In the rows, 128 means zero.
One turn sends every row of this set to another row. A few are shown first. Where does it send the rows asked after them?
q489: [124 128 112 160 126 131 117 145 172 127 117 154 106]
q891: [143  96 160  98 158 125 115 124 122  98 128 120 120]
q176: [112 120 105  98 167 105 135 118 173  93 103 123 118]
q970: [122 116 121 111 177 134 119 174 148 102 161 147 138]
q939: [121 104 123 133 165 118  95 170 159  85 154 155 131]
q956: [130 119  97 109 172 142 136 125 150 128  90 149 135]
q920: [137 127 156  99 158  91  99 152 141 126 114 133 114]
q283: [111  82 139 127 162 121 124 159 178 108 105 146 123]
q854: [118 147  94 103 154 113 129 102 133 113 128 139 116]
q273: [133 122 123 126 153 142 101 160 154  98 175 145 121]
q694: [114 127 120 146 151 107 114 162 142 105 100 114 161]
q688: [126 136 125  96 141 134 121 155 131 145 130 142 150]
q463: [123 113 150 159 135 134 101 131 125 102 145 127 109]
q69: [110 135 117 138 161 100 119 108 151  91 123 119  87]
q264: [125 106 114 139 153 161 156 125 133 111 128 130 136]
q261: [124 109 125 151 165 128 107 124 162  85  85 110 119]
q310: [141  94 145 104 154 116 113 128 150 122 123 167  89]
q555: [132 161 117 147 149 131 108 122 133 129 116 125 103]

q555 -> q956
q273 -> q970
q310 -> q891
Where do these go?
q854 -> q176
q489 -> q264
q283 -> q463

One turn sends every row of this set to another row. A few are shown first. Where does it send the rows asked after them?
q49: [129 132 130 107 140 129 115 137 125 117 128 138 151 155 113 153 128 118
 151  98 142 152 119 120 135  96]
q988: [115 123 124 110 118 128 110 141 144 100 135 137 124 119 145 143 137 139
 178 117 124 110 155 150 145 110]
q784: [107 139 150 141 104  97 114 100 133 152 139 146 158 122 127 124 130 136
 132 142 117 111  97 115  90 123]
q858: [ 93 114 151 103 135 135 156 146  87 118 132 127 135 122 155 157 138 122
 144 108 121 112  89 119 135 126]
q235: [104 134 118 119 144 143 145 128 122 116 111 130 136 106 115  92 109 119
 169 144 125  95 139 150 113 169]
q780: [ 81 133 158  99 130 119 130 116 114 116 138 122 159 132 103 127 145 159
 128 127 107 130 117 126 100 119]
q640: [129 128 182 110 136 127 133 126 129 115  86 120 135 146 119 134 153 129
 123 140  91 112 120 137 116 157]
q648: [127 126 140 137 120 160 101 120 117 121 111 150  92 128 120 127 103 118
 143 150  89 123  94 157 117 137]
q737: [115 114 111 113 139 146 132 147  90 158 116 140  98 142 117 107 109 133
 133 127 111 102  95 118 147 129]
q451: [149 132 121 119 107 113 130 141 138 120 134 133 146 156 135 138 117 142
 124 107 139 146 163 111 124 156]
q764: [139 135 169 151 105 143 164 124 119 108 135 117 125 142 158 137 141 148
 124 122 126 114 104 102 129 150]
q701: [103 122 148 138 118 146 138 131 126 136 149 152 151 123 157 153 120 122
 123 122 152 148 111 107 156 163]
q592: [119 117 140 125 130 135 165 125 136 151  82 159 137 111 134 130 114 126
  97 157 123 115 118 102 138 140]
q335: [144 128 110 137 113 126 133 122 107 128 135 127 101 159 146  92 126 138
 150 148 119 103 124 129 141 180]
q800: [130 151 142 141 136 162 109 141 125 127 115 143 106 132 117 118 102 123
 131 136  79 123 112 161 107 149]
q600: [123 123 117 141 125  96 101 142 123 147 146 148 127 125 120 144 127 134
 149 129 172 115 142 150 141 130]
q186: [155 137 130 117 100 120 136 133 143 103 103 146 109 134 149 147 127 130
 136  93 108 124 122 136  91 121]
q253: [115 108 119 138  94 118 128 131 145 148 119 144  97 113 120 127 112 146
 106 122 146 119 157 128 128 130]
q75: [145 111 142 132 109 134 121 126 125 139 106 101 133 148 125 142 117 153
 105 121 123 110 146 154 126 107]
q295: [ 99 103 171 131 109 125 147 129 104 131 121 117 147 108 121 141 113 128
 118 126 141 106 117 113  99 170]
q208: [ 98 126 139  91 144 107 134 162 128 102 114 178 131 105 138 128 132 131
 147 148 117 114 118 141 141 162]
q839: [117 146 143 129 152 121 155 118 122  99 111 145 128 146 136 134 157 115
 154 162 128 114 104 104 154 112]
q951: [124 125 123 126 112 101 138 125 136  95 123 161 134  92 112 141 107 120
 153 128 154 139 136 138  94 127]
q228: [101 161 118 121 122 149 154 112 144 134 109 154 146 135 146 141 148 158
 103 117 136 127 105 125 108 142]
q284: [123 134 158 145 129  91 105 141 128 140 134 160 129 152 118 132 131 118
 119 168 121 129 123 105 142 163]
q781: [113 111 129 119 138 144 139 115 109 121 120 124 131 103  98  99 111 131
 174 155 133 109 137 137 130 170]
q525: [151 111 129 119 122  95 159 127 107 146 115 127 137 118 107 129 110 130
 132 110 140 121 124 106 107 100]
q211: [112 138 113 129 146 184 118 113 121 125 115 132 132 150 122 140 117 112
 154 152 129 142 128 134 153 153]
q19: [115 170 116 142 117 113 151 113 121 108 146 153 150 124 155 146 138 156
 141 163 121 117 111 124 102 125]
q834: [137 145 122 142 134 119 131 130 115 132 151 131 108 161 131  76 130 129
 144 133 113 120 125 137 143 169]
q116: [ 99 124 101 122 140 134 147 139  94 153 119 145 108 131 131  95  92 112
 121 135 107 106 106 127 131 119]
q138: [ 93 146 123  94 133 125 137 146 127 157 145 155 152 117 135 143 147 163
 135 112 105 131 130 111 120 152]
q557: [111 142 119 141 154 166 135  99 122 139 126 126 136 145 122 122 121  94
 152 147 113 146 129 131 147 133]
q137: [105 139 171 148 110 127 112 150 121 102 148 156 121 111 140 160 126 121
 158 129 127 112  92 119 109 152]
q767: [132 133 125 135 134 139 149 117 118 118 110 113 101 122 117 163 151 137
 152 124 129 114 139 144 123  88]

q834 -> q116
q858 -> q137
q592 -> q640
Where do these go?
q451 -> q525
q75 -> q767
q784 -> q228
q781 -> q335

One turn sends every row of this set to another row. A few are shown first. Where does it send the rows asked after them?
q32: [128 146 159 141 110 125 145 121 146 123 148 121 121 130 125 129 148 163
 113 110 104 141 137 124 104 173 117]
q218: [132  91 108 151 135 148 129 135 126 151 155 112 136 131 115 154 112 140
 161 112 148 135 131 145 140 140 152]
q162: [132 131 141 119  98 153 111 138 131 100 113 140 110 135 113 142 155 137
 130  88 122 111 139 125 101 153 107]
q209: [136 155 168 143 153  98 118 102 123 168 120 127 128 134 141 152 124 143
 124 144 123 115 128 126 140 148 140]
q263: [116 155 115 132 144 118 150 136 109 105 147 110 128 129 170 112  95 126
 118 117 132 133  97 125 162 145  99]
q252: [113 128 113 134 128 111 118 149 122 109  94 124 143 139 106 108 110  98
 118 128 132 111 122 133 170 120 114]
q268: [130 145 154  90 103 131 122 129 129 108 102 162 110 133 146 137 136 111
 123 106 154 104 141 119 114 126 129]
q403: [124 163 143 140 114  96 157 124 146 140 133 140 145 140 131 114 139 123
 108 140 133 142 125 152 151 148 134]
q977: [136 166 132 107 107 137 124 136 118 107 113 152 124 152 151 136 138 112
 133  95 152 111 106 151 153 146 119]
q690: [126 113 133 151 166 102 101 125 116 155 102 117 131 118 123 143 101 126
 123 155 123 105 138 120 141 113 117]
q676: [107 128 156 113 127 102 121 132 126 112  96 116 124 131 117 104 108 110
 111 130 127 108 143  94 146 124 133]
q154: [113 137 140 100 141 127 137 129 111  98 132 113 106 118 181 119  94 127
 117 111 139 119 123  90 127 128 107]
q560: [128 129  92 134 119 128 152 147 137 116 133 160 130 116 156 129 129 109
 110 136 157 132 127 159 125 113  90]
q377: [145 139 138 116 150 141  93 120 101 137 103 144 109 130 159 173 122 127
 143 112 147  94 120 129 128 128 113]
q755: [135  97 110 143 132 158 127 137 120 146 159 114 129 134 123 158 110 144
 167 101 148 130 126 144 141 143 153]
q288: [132 101 115 148 133 151 134 133 124 153 162 113 133 133 126 159 110 147
 162 108 144 135 125 146 142 147 155]
q226: [117 113 122 120 125 114 151 139 143 115 125 146 118 104 152 123 117 116
 100 149 146 129 153 114 104 101 102]
q927: [142 114 125 139 147 120 113 127 129 158 112 160 124 113 142 167 133 125
 123 151 148 111 142 145 110 106 108]
q703: [139 147 142 133 168 124 126 111 105 147 143 121 112 115 190 158 105 150
 131 131 131 120 114 121 128 140 110]
q349: [120 125 125 130 129 151 130 138 117  90 146 104 110 117 149 132 117 156
 122  92 111 130 123 102 109 154  83]
q327: [132  99 117 149 135 146 128 134 123 151 156 109 135 134 114 152 110 144
 162 109 144 133 128 145 147 148 158]
q788: [124 106 119 149 116 133 140 144 149 111 137 130 120 108 115 129 139 146
 105 128 115 136 150 124  88 131  86]
q286: [135  95 110 145 130 153 128 137 126 153 153 121 133 133 117 158 115 139
 165 107 151 132 130 150 137 140 154]
q744: [114 119 143 142 122 125 115 138 128 105 113  97 126 130  93 114 121 142
 116 108  96 118 139 101 127 151 109]
q504: [119 158 170 116 117 101 160 112 145 133 140 138 121 124 159 118 129 133
 105 137 135 136 142 114 118 144 138]

q226 -> q504
q209 -> q377
q162 -> q744
Where do these go?
q286 -> q327
q977 -> q252

One turn sends every row of this set to another row. A few are shown first. Where does it send the rows asked after them?
q660: [127 123 140  83 146 147 130 133 124 119 156 129 135]
q375: [148 150 136 102 127 102 158 131 184 131 117 148 126]
q85: [128 168 113 119 122 114 130 130 144 143 120 139 114]
q299: [130 119 169  84 160 121 132 115 138 116 118 147 159]
q14: [178 123 136 105 122 126 153 123 151 128 117 161 145]
q279: [159 149 115  72 156  99 114  91 129 138 117 106 147]
q28: [130 124 156  97 132 139 148 118 159 131  90 128 109]
q141: [150 129 125 113 138  93 112 110 155 121  69 145 131]
q456: [150  92 143  71 150 104 109 105 150 110 114 121 152]
q479: [158 123 128 113 153 141 129 148 126 100 145 133 151]
q367: [164 152 118  76 129 131 129 155 156 110  93 118 115]
q373: [181 150 114  95 173 131 109 109 136  97 111 132 138]
q975: [139 129 126  89 144 121 138 128 141 121 177 136 131]
q935: [111 150 117  92 161 106  87 126 141 108 120 119 143]
q725: [145 118 132  86 174 107 165 108 167 111 143 133 142]
q874: [163 115 138  93 161  97 139 125 118 106 128 156 107]
q473: [153 130 126 140 131 124 121 136 135 119 115 138 100]
q672: [142 131 124  64 154 102 160 145 113 122 113 128 141]
q633: [126 152 111 120 135 141 136 124 140 132 111 126  97]
q449: [131 145 106 107 122 107 148 144 136 147 113 103 130]
q364: [143 121 120 116 152  94  85 105 143 116 127 105 116]
q583: [164 137 133  83 118  95 114 118 153 134 113 121  90]
q880: [137 132 123  95 171 123 127  88 178 113  97 105 125]
q98: [121 139 100 100 174 105 102 114 155  99 131 114 120]
q258: [145 130  97 101 147 100 143 116 166 119  69 118 133]
q653: [159 108 131  87 124 132 165 107 141 143 108 127 136]
q178: [163 108 119  75 159 105 126 126 171  93 123 129 163]
q307: [141 160 140  99 151 101 103 109 176 118 100 138 158]
q855: [140 111 127  94 142 103 134 114 122 140 159 106 139]
q841: [138 147 100 101 156 117 107 148 150 104 112  98 157]

q258 -> q653
q874 -> q373
Where do these go?
q85 -> q975
q880 -> q28
q364 -> q473

One turn sends every row of this set to another row. A few are shown first. Where does it send the rows asked after them?
q381: [ 82 146 135 122 103 136 142 144 106 129 141 113 153 108 148 141 152]
q902: [ 91 175 146 112 110 121 118 116  89 135 134 130 155  97 109 144 161]
q852: [104 145 139 110 106  91 134  85 121 111 100 108 149 111 157 151 126]
q507: [ 89 164 110 147  96  94 104  81 115 121 109 124 103 132 179 160 113]
q150: [118 166 117 117  94 156 114 111  93 153 111 150 160 124 131 151 160]
q399: [100 165 103 102  72 104 102 113 111 125  90 139 146 116 162 111 155]
q714: [108 169 133 127 117  79  82  94 120 120 138 119 120  90 168 157 115]
q552: [101 161 111 134 119 111  87 102 126 121 152 126 116 125 197 156 118]
q102: [ 90 148 138 124 106 129 145 140 104 134 130 106 148  96 135 147 155]
q346: [109 144 115 124  92 152 143 139 104 146 117 145 158 119 152 148 141]
q12: [109 155 130 144 111  92  66  85 103 133 102 128 111 108 143 158 112]
q757: [104 154 120 138 156  96 115 115  93 144  97 124 128 131 122 149 128]
q294: [ 91 183 111 143 126  81 101  98 121 134 129 127 108 131 175 168 120]
q146: [121 162 125 118  94 141 112 111  87 154 105 161 157 119 118 145 152]
q593: [101 162 115 153 105 120  86  90 105 131 115 140 108 138 180 169 103]
q961: [111 166 121 116  90 148 122 113  89 150 106 157 161 124 120 151 148]
q171: [110 168 114 112  80 134  95 105 121 108 123 122 146 110 188 124 151]
q716: [ 77 163 103 117 138  87 127 131 106 141 113 127 138 145 143 132 149]
q347: [ 97 171 119 143 118 111  95 107 121 130 147 129 116 117 194 166 105]
q655: [ 98 150 107 155 111 124  72  91 108 133 116 135 105 140 174 159 112]
q117: [116 141 114 119  91 151 142 134 112 147 120 134 156 111 163 151 151]
q686: [102 172 105 146  84  95  78  84 115 133 107 128 105 103 172 140 117]
q584: [112 178  92 141 127 140  74 131  93 139 119 138 124 131 157 121 150]
q938: [ 88 177 138 113  98 132 122 125  88 135 125 131 157 101 110 143 155]
q619: [ 86 156 132 121  99 134 144 152 101 129 135 118 151 100 141 142 149]
q853: [ 92 175 138 123 110 136 117 117  81 141 121 123 149 108 105 149 165]
q453: [ 96 185  95 109 116  98  91 134 101 142 117 142 137 121 145 108 163]
q13: [110 134 115 131  87 155 135 136 105 145 112 143 155 123 157 145 147]
q482: [105 169 129 146 101 104  72  81  95 133 111 134 104 106 154 159 103]
q27: [109 190 106 142 116  84  76 104 120 144 128 133 110 103 170 149 119]
q914: [ 79 143 112 111  96  92 137 106 112 125  83 123 147 140 156 134 140]
q656: [102 176 132 135 113  90  82  98 112 127 142 123 113  87 168 156 106]

q150 -> q853
q146 -> q902
Where do these go?
q656 -> q347
q714 -> q552
q852 -> q171
q346 -> q961
q507 -> q686
q453 -> q716

One turn sends every row of this set to another row. A few are shown first. Where does it send the rows asked after them?
q808: [110 123 122 125 116 130 106 122 136 132 123  97 112 111 135 104 100 106
 118 107 105 161 143 138 172 137 140 100 151]
q187: [110 122 122 126 115 131 111 126 134 131 125  99 118 116 131 106  97 109
 117 112 103 156 146 136 173 140 141 107 155]
q564: [112 111 124 150 103 151 122 130 124 115  88 115 104 137 135  91 123 128
 110  99 126 158 120 125 156 137 130 141 100]
q312: [112 114  94 128 111 162 124 126 138 111 124 130  95 114 134 108 113 120
  98  84 111 138 119 143 157 149 126  94 122]
q133: [137 144 136 104 167 167 100 140 163 161 153 128 122 141 151 133 145 142
 121 113 135 128 127 161 122 125 128 107 153]
q251: [131 119 114 127 121 131 119 113 162 144 138 118 172 116 138 162  90 133
 109 175 143 131 134 159 126 113 120 126 129]
q596: [110 127 132 166  94 145 134 116 127 119  98 136 135 118 127 114 101 106
 125 129 104 154 126 115 152 121 123 101 132]
q152: [115 113 128 156 102 155 123 128 123 111  86 117 104 132 140  95 118 128
 112 105 126 159 118 128 157 140 130 141 107]
q903: [136 141  95 122 136 141 123 108 148 109 138 110 130 113 148 129 133 180
 112 133 157 120 126 150 125 143 124 102  74]
q671: [108 123 119 124 119 132 104 128 138 131 130 102 115 114 131 102 101 108
 114 113 109 159 146 142 169 143 144 106 155]
q91: [123 108 160 138 133 172 120 110 136 147 121 120 130 133 138 136 163 146
 132 141 150 153 127 140  93 102  99 149 118]
q758: [109 116  97 130 110 167 125 123 142 111 126 134  90 116 129 108 114 121
  95  81 116 138 128 139 158 151 126 101 124]
q616: [136 132 120 126 126 128 114 112 154 152 123 118 171 110 132 155  86 128
 106 166 138 131 138 166 123 110 108 131 134]
q553: [129 149  95 114 138 145 130 107 144 114 140 110 126 123 152 125 154 171
 108 125 163 122 116 150 121 145 122 115  77]
q833: [133 136 103 111 132 149 134 115 154 110 144 113 134 120 151 131 139 181
 107 135 167 119 116 153 121 146 123 112  79]
q123: [131 130 129  91 163 158 100 145 164 166 151 125 133 151 151 137 141 135
 113 108 137 128 123 155 122 126 123 112 154]
q118: [134 141 100 118 137 147 129 111 153 113 142 110 122 121 150 131 140 183
 104 129 156 119 121 153 117 143 131 100  77]
q523: [131 139 141 102 160 150 104 162 149 165 143 131 126 144 149 130 140 135
 122 105 128 127 118 162 120 125 124 110 155]
q485: [117 117 149 141 124 167 130 101 118 141 117 116 132 128 133 139 167 138
 132 147 153 149 125 149  96 110  99 155 119]
q569: [131 135  93 116 131 152 133 110 158 112 144 110 134 131 158 134 142 172
 110 135 163 119 119 147 125 146 126 112  75]
q625: [137 124 120 137 116 126 117 109 160 148 127 120 159 105 136 158  87 138
 101 172 132 133 128 161 110 108 119 127 123]
q97: [109 129 132 165  94 146 134 112 132 117 106 138 127 121 124 116 104 104
 122 129 107 153 125 111 151 121 127 107 135]
q177: [136 138 138  94 162 147 108 153 150 170 151 126 129 142 149 127 129 139
 116 112 130 127 122 163 117 124 132 110 154]
q292: [140 125 108 135 112 124 110 113 155 148 128 120 162 101 134 157  84 137
 101 171 138 129 124 160 121 113 121 127 117]
q577: [109 117  97 132 114 170 127 126 141 108 125 136  92 113 136 107 113 124
  98  84 115 140 123 147 156 153 126 101 124]
q810: [136 139 131  95 157 160  95 150 156 167 152 117 127 145 151 136 142 137
 112 117 133 129 119 163 118 121 128 106 149]
q434: [135 133 116 127 123 123 124 119 168 148 136 119 170 108 141 149  89 136
 113 171 142 127 131 165 132 114 128 133 126]
q738: [109 130 135 161 101 144 138 115 131 119 102 139 129 116 129 114  98 104
 127 123 107 155 126 117 153 119 124 103 134]
q782: [130 136 101 118 130 149 134 111 162 111 147 107 129 111 152 126 140 178
 116 136 164 124 125 157 124 147 125 128  74]
q815: [111 114  98 126 108 166 126 127 140 110 122 129  91 111 130 105 113 118
 100  86 115 141 117 144 156 154 128  99 121]
q229: [122 107 157 129 127 168 130 113 127 146 121 117 126 126 135 124 161 147
 135 138 145 152 129 140  86 117 103 152 115]
q542: [136 128 117 121 119 128 122 112 161 155 135 117 169 104 140 157  90 135
 110 171 140 128 128 156 120 108 117 129 121]
q166: [120 108 154 131 123 172 121 108 134 146 121 121 137 139 137 133 169 139
 137 145 151 152 124 134  94 115 105 150 124]
q470: [121 114 154 136 123 170 125 105 130 145 116 128 130 125 142 137 162 141
 146 138 146 153 128 136  90 112  96 150 119]
q777: [133 131 114 127 111 124 109 112 157 151 136 116 162 106 139 159  82 127
 115 173 138 139 131 160 119 111 120 131 126]
q259: [134 140 130  95 158 154 100 151 154 162 150 131 127 141 151 139 136 137
 119 107 134 128 114 167 124 132 124 106 160]
q169: [136 150 125  95 168 151 101 146 152 163 151 119 133 145 159 134 133 131
 112 106 131 121 121 166 126 126 119 109 148]
q322: [109 133 132 165  99 146 135 110 130 122 106 139 132 113 130 115 101 101
 127 131 103 157 127 116 149 122 128 107 137]
q526: [129 112 156 143 128 177 121 107 140 148 124 131 124 130 135 134 163 138
 132 145 147 153 123 141  93 105 105 156 128]
q372: [111 117 126 158 108 152 123 124 125 111  91 118 109 133 142  90 120 129
 112 104 128 159 124 120 156 139 129 148 102]
q164: [126 142 100 119 136 147 124 115 151 106 136 113 124 126 155 133 138 182
 114 123 171 128 122 154 126 145 123 114  75]
q500: [108 121 124 125 116 127 102 127 132 133 124 101 121 117 130 103 100 106
 117 109 103 163 144 136 168 134 137 102 148]
q192: [119 107 158 130 127 166 123 116 127 150 124 119 122 124 135 126 168 139
 143 133 139 151 130 142  90 114  95 148 120]
q561: [112 112 124 153 101 153 127 126 126 113  92 116 105 135 144  92 120 127
 110 101 124 153 121 121 157 142 131 148 105]

q251 -> q123
q625 -> q177
q561 -> q97
Where do these go?
q542 -> q810
q526 -> q434
q292 -> q523
q259 -> q164
q616 -> q169
q738 -> q808
q372 -> q322
q312 -> q564

